One turning vector, and how many steps it has turned:
The counts run from 0 to 533.
[135 153 128 163 115 148 155 139 135 100 162 129 131  97 127  97 165 172
 149 126 150 162 142  97 134 128  98 165 121 116 111 110 131 183 204]
328
[124 157 112 101 106 153 150 174 136 139 125 127 149 102  62 143 101 131
 190 145 151 145 116 158 136 137 156  86 126 106  98 133 116 149 153]
6
[107 139 168 108  80 168  91 132 117 124 103  46 131 104 131 114 157 137
 120 131 131 101 120 153 156 140 101 157 132 125  88 132 123 157 135]
196
[110 127 126  73  86 121 162 115 151 118 155 171 145 102  87 127  84 160
 159 121  71 133 146 122 169 136 140 122 149  99 140 109 111 165 109]
304
[162 108 110 136  90 119 122 135  94 175 191 131 157 129 134 156 134 136
 148 153 179 160 101 130 115  94 165 108 113 146 135  94 133 146 160]
452
[161 158 145 120  98 159 110 121 175 131 102 174 114 136 108  96 103 156
 157 103 101 102 142 123 141 138 172  97 160 118 104 167 167 155 112]
13
[124 151 114 118  85 145 148 148 142 139 145 149 151 108  77 170  99 142
 203 120 161 169 128 137 132 122 156 102 121  93 103 109 106 123 145]
7
[141 145  90 150 147 157 153 114 156 121 134 141 157 148 106  92 161 143
 176 110 170 135 113 153 178 155 139 159  70 111 135 136 132 118 156]
333
[145 144 112 115 149 175  99 156 143  94 121 168 145 143 120  97  99 124
 130 137 116 130 102 169 140 173 154 173  77 149 171 111 109 128 160]
276
[137 165 117  84 101 132 176 147 152 146 138 156 128 121  70 119  80 144
 179 158 117 140 136 127 156 130 166 116 139 113 102 146 135 168 140]
462
[120 141 124  94 134 125  80 135  88  75 102 131 141 133 124 117  98 150
 151 164 116 128 146 174 113 141 141 108  72 131 171  95  90 166 129]
438
[125 100 144 120  61 142  85  80 143  97  89 119 137 127 131 136 142 170
 153  93 144 122 130 147 149 154 125 128 140  92 107 118 122 150  76]
139
[173 119 126 172  70 116 117 122 120 159 156 145 131 125 142 145 154 162
 156 141 184 158  97 110 120 103 155 127 146 128 118 120 141 164 170]
226
[121 137 172  83  94 146 117 110 116 172 173  58 140 110 120 102 112 103
 104 130 101 102 151 123 154 115 136 147 108 137 113 123 126 154 133]
192
[133 114 112 121  56 148 136 105 183 134 109 172 136 121 107 151 138 171
 164 107 141 132  80 121 172 144 145 142 171 101 102 150 136 139 110]
71
[140 161 137  93 103 175 111 120 162 144 127 151 152  94  68 105  87 137
 147 101 113 132 147 132 131 153 168  72 129 122  80 119 137 150 121]
466
[128 116 142 117  98 152  83 103 141 104 132 147 178 114 121 142 141 159
 148  51 101 109 143 145 132 147 137  75 138 108 152  92 138 117  92]
309
[119 161 139 125 132 142 112 121  96  96  90  75 130 143 126 101 146 157
 175 145 162 129 153 168 141 134 123 143  62 119 121 132 109 164 140]
267
[131 136 138  77  92 127 141  90 145 122 127 168 136 117  98  87 100 168
 140 123  69 108 158 121 160 141 144 105 145 119 132 132 148 191 100]
533
[138 115 132 123  95  97 105  73 121  93 135 172 133 145 161 112 131 187
 137 115 108 115 141 118 151 126 131 135 135 110 185 107 137 171  96]
373
[121 122 139  94  96 103 125  95 115  83 113 153 119 142 134 108 103 173
 159 151  79 100 156 145 162 125 140 125 136 108 171 125 121 182  93]
144
[134 184 109 114 158 161 150 148 131 113 114 137 138 139  86  93 104 125
 176 144 146 145 141 170 149 137 148 126  48 126 135 138 116 137 164]
335
[138 170  95 136 158 162 142 123 133 119 114 122 144 165 106  81 134 140
 180 134 159 122 133 166 164 142 167 121  50 125 138 146 134 133 146]
334
[144 151 186 135 100 163  77 135 125 129 126  61 129 124 154 107 145 143
 121  94  93  73 156 127 147 119 126 119 156 145 117 141 166 147 135]
25
[149 131 146  90  56 160 104 116 123 187 123 113 130  95  99 120 102 136
 129 156 147 140 110 131 122 140 157 102 139 128  68 134 131 176 125]
295
[136 141  98 133  86 124 177 135 152 143 133 153 130 138 103 147 128 159
 198 135 152 137  92 130 166 113 157 121 156 106 114 156 146 124 130]
460
[154 162 128 110 140 189 101 160 162 135 128 151 111 156 118  97  93  91
 135 120 101 102 106 163 141 149 175 156 109 166 156 146 135 115 163]
117
[121 143 135  70  97 122 129 105 130 117 137 142 136 103  85 119  76 148
 160 125  81 120 171 132 140 133 149  80 124 109 117 105 118 166  93]
77
[158 110 151 128  54 160  69 112 136 177 155  89 128 147 156 136 141 107
 132 106 169 131 106 133 141 118 167 148 134 140 107 118 129 113 128]
353
[128 125 152 146 104 113 110 127 128  76 155 130 142 127 158 159 152 165
 179  90 102 107 162 128 136  90 123 103 166 116 195  99 133 123 124]
313
[145 119  89 120 100 166 153 145 150 152 158 158 167 104  80 145 139 139
 158 133 154 149  61 139 157 145 155 130 139 120 106 140 148 139 162]
3
[131 131 160 104  51 178  90 162 137 147 112  78 114 123 124 139 123 113
 132 130 123 114 102 156 138 142 135 155 159 149  94 144 114 141 145]
355
[132 177 113 120 132 169 158 166 180 101 122 166 119 145  95 111  79 124
 188 108  97 125 154 139 156 140 166 139 132 125 142 162 128 115 152]
403
